Rotation paths and how fast each direction turns (degrees each step)
Each turn is a multiple of 5 degrees from 10 to 175, or 0.
Each row of a path follows its step; steps can be skipped.

step 3: [-24  -3  15  22   6  19 -20 -25 -11 -21  16 -10  14   2  -8 -12   5  17
  27  14  17 -10  -6  -1   6   3 -12   3   8   8  -9 -14   1  12 -15 -16
  -6 -20   4 -12   4   6 -19   6  11 -17  -2   0 -30  10  12  14  -2  10
   8  16  11  -7  23 -10   6   6  12   1 -11  -7   6  -6   9   1 -13  -8
  -8 -14  -6   3   4 -14]
step 6: [-10 -14  12   3 -11  11  24 -15 -23 -16   4   3   1  21  -5 -15   1   7
  25   8   5  11  10  -1 -21 -21 -23   6  18   3  17 -10  -8  31  -8  -7
  -7  -6  15  -4   2   0  -9  -5 -12   3  -6  -7   3   8 -15   2   9  10
   9  15  -6  -1  -2 -22   2   2  20  10  23   7  12   9 -23   7 -10   0
  -4  13   2 -10 -21   1]
step 7: [  7   0   6   8   3   5  -3  16   0  -1 -12 -11  -6  -1   5  -6  21  17
   8  15  -4 -10 -18   0 -11  14   1  -1   3  23  -5  14  11   7  20  -4
 -10  -4 -23   8  -3   7 -27   0   8  26  -4  11  16  16  -2  22  10   0
  16  16  19  -4  10  13 -13   3 -12  11   2 -11  18  16 -29 -21   7  13
   3   4  -8 -12  15 -13]
step 11: [  2  19  11   6  -1  17  -4  -1  -9 -20   3 -24  -3   2   8   1  -5  11
  20   2   0   5   1   8   0 -22  14  18  -2   6  -2   2  19   2  -5   3
  -8  17   1  -6  -9   2 -17 -10  17 -12 -17 -17  -2  29  15  17  11  21
   0   0 -10  -1  -4   6  25   4  15 -17  22  12   4   9  -3  16 -19   3
  16 -28   2  -8  23 -12]
step 14: [  0  19  -5   6  -4  -3  23  -3  -8  -4  23  -4  20  18  -3  13  10  11
   3  -8  -7 -33   8  -9  14 -23  -8  14   7   1   9   7  30  24 -23  -8
   3   9   8  -3  -6 -32   5 -11  -6 -14   2 -10   0  15   1  -3   2  -5
 -10  13   9 -15 -10  -2 -10  -7  11  -3  17  13  -4  -6 -24  10 -12 -12
   9  -8 -12   2  -1   6]
step 16: [  5   2   9  13  -6  -5 -16  -7   5   6  -1 -28 -23 -18 -12 -17 -15  11
  -7 -11 -22   3   1   2  -5  -1 -13 -21 -17   7  19   3   6 -29 -14   4
  -2  14  -3  -8  -5   6 -19   4 -14 -15   2  -1   3   2  36 -11  12  -2
   2  -7 -14   5   4  11  -5  16   1  -3   6 -27   2  -2  13   9 -21  24
  -3  -3  10   6  -8  -5]
step 18: [ -8   2   6  -7  -2   3 -18  11   2   4  -5  -1  -7  -9 -10  33  16   3
  17  22   0 -28  21  14  -7  -5  -6  -6  22 -14  18  -1 -12  16  13 -20
  -5 -25   7  28 -18  -2  -4   5 -12   5  11 -30  -4  -6  -3  -9   3  -1
   7  -8   3 -15   5 -12   5   9  -7  14   4  13  -1  15 -12 -16   8  -9
  -1 -11  -3  -4 -16  -1]
Speeds:
[-5  3 -2 -2  1 -3 -3  0 -4 -2 -1 -4 -8 -1  1 -4 -6  1 -4 -4 -1  0  2 -4
  0  0 -2 -3 -1 -2 -2  0  1 -6  0  2 -2  4 -1 -1 -3  5  4 -2  3  1 -1  1
  0 -7  0 -6  4  7 -3  0  5  1  1  3  3 -3 -3  2 -2  5 -1 -1 -2  0  0  4
 -2  2 -1  2  4 -1]  95
[ 4  6 -4 -3 -7 -5 -4 -1  0  4 -4 -3  1  3 -4  0  2 -3  2  3 -3 -2  4 -3
  2  2  3  4 -3 -7  0  2  1 -1 -3  1 -2 -4  4  3 -1  4  0  5 -1  0  1  0
  1 -2  7 -5  0 -3  0 -5  2 -2 -3  2  2 -1 -2 -2  2 -2  1  0  3  6  3 -5
  2  4 -3 -3 -2  1]  10
[  0   5  -1   3   3  -1   1  -4   2   4  -1   4   5   2   5  -1   1  -3
  -4  -1 -10   1  -4  -1   5  -2   0  -4   2   2   2  -5   2   3   2   0
   1   2   6   3  -3   2  -2   1   2   4  -1  -1  -1   0  -1  -1  -1   1
   3  -3   3   2   2   3   2  -4   3   0   5  -4  -4   4   4  -1  -5   6
   2  -3  -3   0   2   1]  125
[ 3 -1  0  2  4  5 -1 -7  2 -5  2  6  2 -3  1 -7  2  4  1 -3 -3 -3  2 -6
 -2  0 -1  4  2  2  1  3 -5  1 -4  2  1  2 -1 -1 -3  4  2  0 -6  3  0  1
  7 -1  1 -2  4 -4 -1 -2 -2 -7  2 -2  3 -2  3  3 -2 -1  2 -2  3  2  0  0
 -5  2 -3  0  1  2]  100
[-4  0  2  0  1  0 -3 -3  7  1  0 -1  0  2  1  2  4 -4  1  3  2  1 -3 -4
  1  3 -6 -3 -5  0  0  4 -1 -1  4 -5  0  0 -6 -4 -1 -3  1  2 -4  4  1 -5
 -2 -1  2  0  2 -1  5  2  3  5 -2  0  3 -2  1 -3 -5  2  4 -1  4  2 -1 -2
  2 -3 -5  9  1  0]  80
[ 0 -3  2 -1 -5 -3  2 -1 -2 -2  3 -5  2  0 -1  3 -2 -2  0  0 -3  0  1  3
  1  2  6  0 -2  1 -3 -2 -1  5  0  4  6  3  5 -3 -2  0 -4  1 -5 -1 -2  3
 -1 -6 -1  4  6 -3  3  2  8  5  2 -4  2  2  1  8 -1  0  4 -6 -1  0 -3  0
 -4  0 -2  0 -1  4]  100

step 5: [-10  -4   2  15  -7  -6 -24  13   8   6   6  -2   1   7 -20  -8 -19  -5
 -22 -15 -18   6  10   2  -4  -3 -30   4  33  24 -22  -9 -10  -6  -8  19
  11   4  20  23   9  20 -42   9  13  -5 -10  -2   3   2  -9  11  15   5
   1  22 -13  -7   2   2  12  10  21   3   6 -10 -17  -8 -11   4  -4  14
  -1   1 -10   4   8 -16]
step 10: [  8 -10  13 -16 -11 -20  26  20  -6   6   4   0 -10 -24   8 -20 -10  -8
   5  16   9  20  17  24  10  20  -1 -19  35   7  -8  -2  -3  -1   2   1
  -1 -13   2   4   2  24  18   6  -8 -12   1   4   5   1  -8 -16   7  16
  31 -21 -13  -3   6  27   4 -15  10  -5   4   7  11  20   8  -7   0  -7
   2   3   6  22 -11 -16]
step 14: [ -5 -22   8  24 -21  -2  19   8  -2  19  -2   1  -6 -15  -8 -25 -15  15
  16   4 -12   8  23   5   2   0  10  15  15  -2  -4 -11  -2   4  27   8
   1  16  11  16  11  25  12   5 -12  -6 -17 -12  12  -8   6  11   1  -8
   7  -1 -20  -8   7  16  -2  -8 -14  -2 -17  -7  -2  15   1   0  34 -11
  -1  -9  -4  32 -12 -26]
step 16: [ -5 -13   0  12   7 -32   8  10 -13 -12 -35   4 -25 -10  12 -21  -7  15
   2  -9  -1  -3   6  -3  -6   5 -37  11  11  -1 -17 -12   1  21  -9  -8
  -1  12 -17  25   8  -1  -8   2  -8 -12  -8  11 -13   3  11  -7   0   4
  -8  -9 -17 -16  -5  34  -8  -5  16  26 -20 -13 -11  12   4  13  14 -11
   3   5 -10   8   4   2]
step 20: [  2 -21  -8  12  -5   1   3  -8 -20  11 -17  -4 -10  -8  -2 -11 -27  -6
  -9 -24 -21 -19   1   8  -6   5 -32  10  -5  -7  -7  -9 -32   2  -4 -28
  -7  -2  11   1  -2   8 -24   2  -5 -20 -10  -2 -21   5   2   5   3   5
   3 -20  -8 -10   1  -7  -1   2  12   8 -27  15  -7  11 -33  -6  10 -10
   8  18 -17  18  13 -11]
step 23: [ 30 -17  22  -3  -5 -18 -13  16  24  17  12  -4 -17   2   6 -14  -8  -2
   0  -3  -2 -13  13  15   1  18  -8  16  19 -17 -19   7 -21 -12  18  -5
  17  -9   5  -2 -18   2  16   1   3  -8  -2  16 -33  -3 -25   0   6   6
  10 -29  -5  -9   8  -6  -4  -2  24  -7  -7 -21 -10   6  -6  -1 -11  -8
  -1   7 -16  22  10  -5]
step 27: [ 15 -19   8  22   4 -17 -16  -3  -1   7   3  -6  -3 -27  12   0   5  -9
  11   1  -1  19   8   5   6  16 -13  10   9 -14   0  14   9 -17  11 -17
  22   2   7   1   1  14   0   3  15  -6 -11 -18   1  17  -9  -7  14 -21
  -6 -26   0   9 -11  13   0 -15  15 -13  -4 -28 -31  17   7  -3   3 -13
  -2   4   7  32  -5 -34]
Speeds:
[-1  0 -1  3 -4 -4 -4 -2  0  1  5  0  1 -1  0 -5 -5  6 -1 -2 -2 -2  9  1
  3 -6  2  6  2 -2  4 -3 -3 -6  1  1  0 -2  1 -1  5 -1 -4  1 -2  1  2  4
  1 -1 -1 -1  2  1  1  3 -1  0  0 -5 -4  3 -2  1 -4  4  5 -4  1  2  0 -4
  1 -2 -9  0 -1  3]  125
[-1  3  2  3 -3  0  6  1  4 -3  1 -2  1  0  4  2  4  1  0  3  2 -2  1  5
 -2  0 -2  2 -2  0  7 -1  7  0 -2 -3  1 -2  1 -2  3 -1  5  0  5  0  2 -2
  3 -3 -3 -2  3  5 -1 -2  1 -1  9 -1 -1  5 -2 -5 -3 -3 -4  6  5  2  0  0
 -1  3 -4  2 -5 -6]  25
[ 1  2  0  0 -6  0  4  5 -1  1 -2 -3  2 -2 -4  3  2 -5  4  0  1 -3 -1  0
  3 -2 -5  3  4 -2  4 -6  1 -1 -6  1  5 -4  1  0 -3  4  2 -2 -1  3 -1  2
 -5 -2 -6 -1  2 -3  4  1  7 -1  0 -2  1 -1  4 -3 -2  2  3 -4 -8 -2 -3  1
  3  0  2 -2  2  1]  25
[ 5  3  1 -4  5 -7 -1  5  4 -1 -1  4 -1  1 -2 -2 -3  5  2  2  2  4 -2 -1
 -6  0 -2  1  2  1 -2  4  1  3  0  5 -2 -5 -4  2  3  5 -1 -7  2  3  5 -2
 -3 -1  0 -5  1  2  5 -6  0  0  4  2  1  3 -2 -1 -3 -3  2 -2 -2  1  0 -3
  0 -2  0 -2  0  5]  55
[-4  7  2  5 10 -2 -3  0  4 -5  1  2 -4 -3 -4  1  0 -1  1  0 -2  1 -4  4
 10  1 -1  3  1 -3  1  2  1  5  2 -3 -1  1 -3  3 -1  0 -2  0  1 -5  1  2
 -2  1 -2  1 -3 -4 -3 -4  1  1  0 -4  0  3  2  2  1  0 -2 -3 -2  3 -4  2
  2 -1 -5  5  1 -2]  95
[-1  1  1  2  1  2  1 -6 -3  6 -2  2  3 -2  3  2  3  2  0  5  3  0 -1  2
 -2  1  0  4  0 -2  2  1 -8 -1  1  1 -2  0 -4  2  1 -1  4 -3 -3 -1 -7 -4
  2  3 -3  0  4  1  7 -1 -3  3  1  1  2  2  1 -1  2 -1  2 -3 -3  1 -2 -8
  2  7 -1  6  5 -1]  110
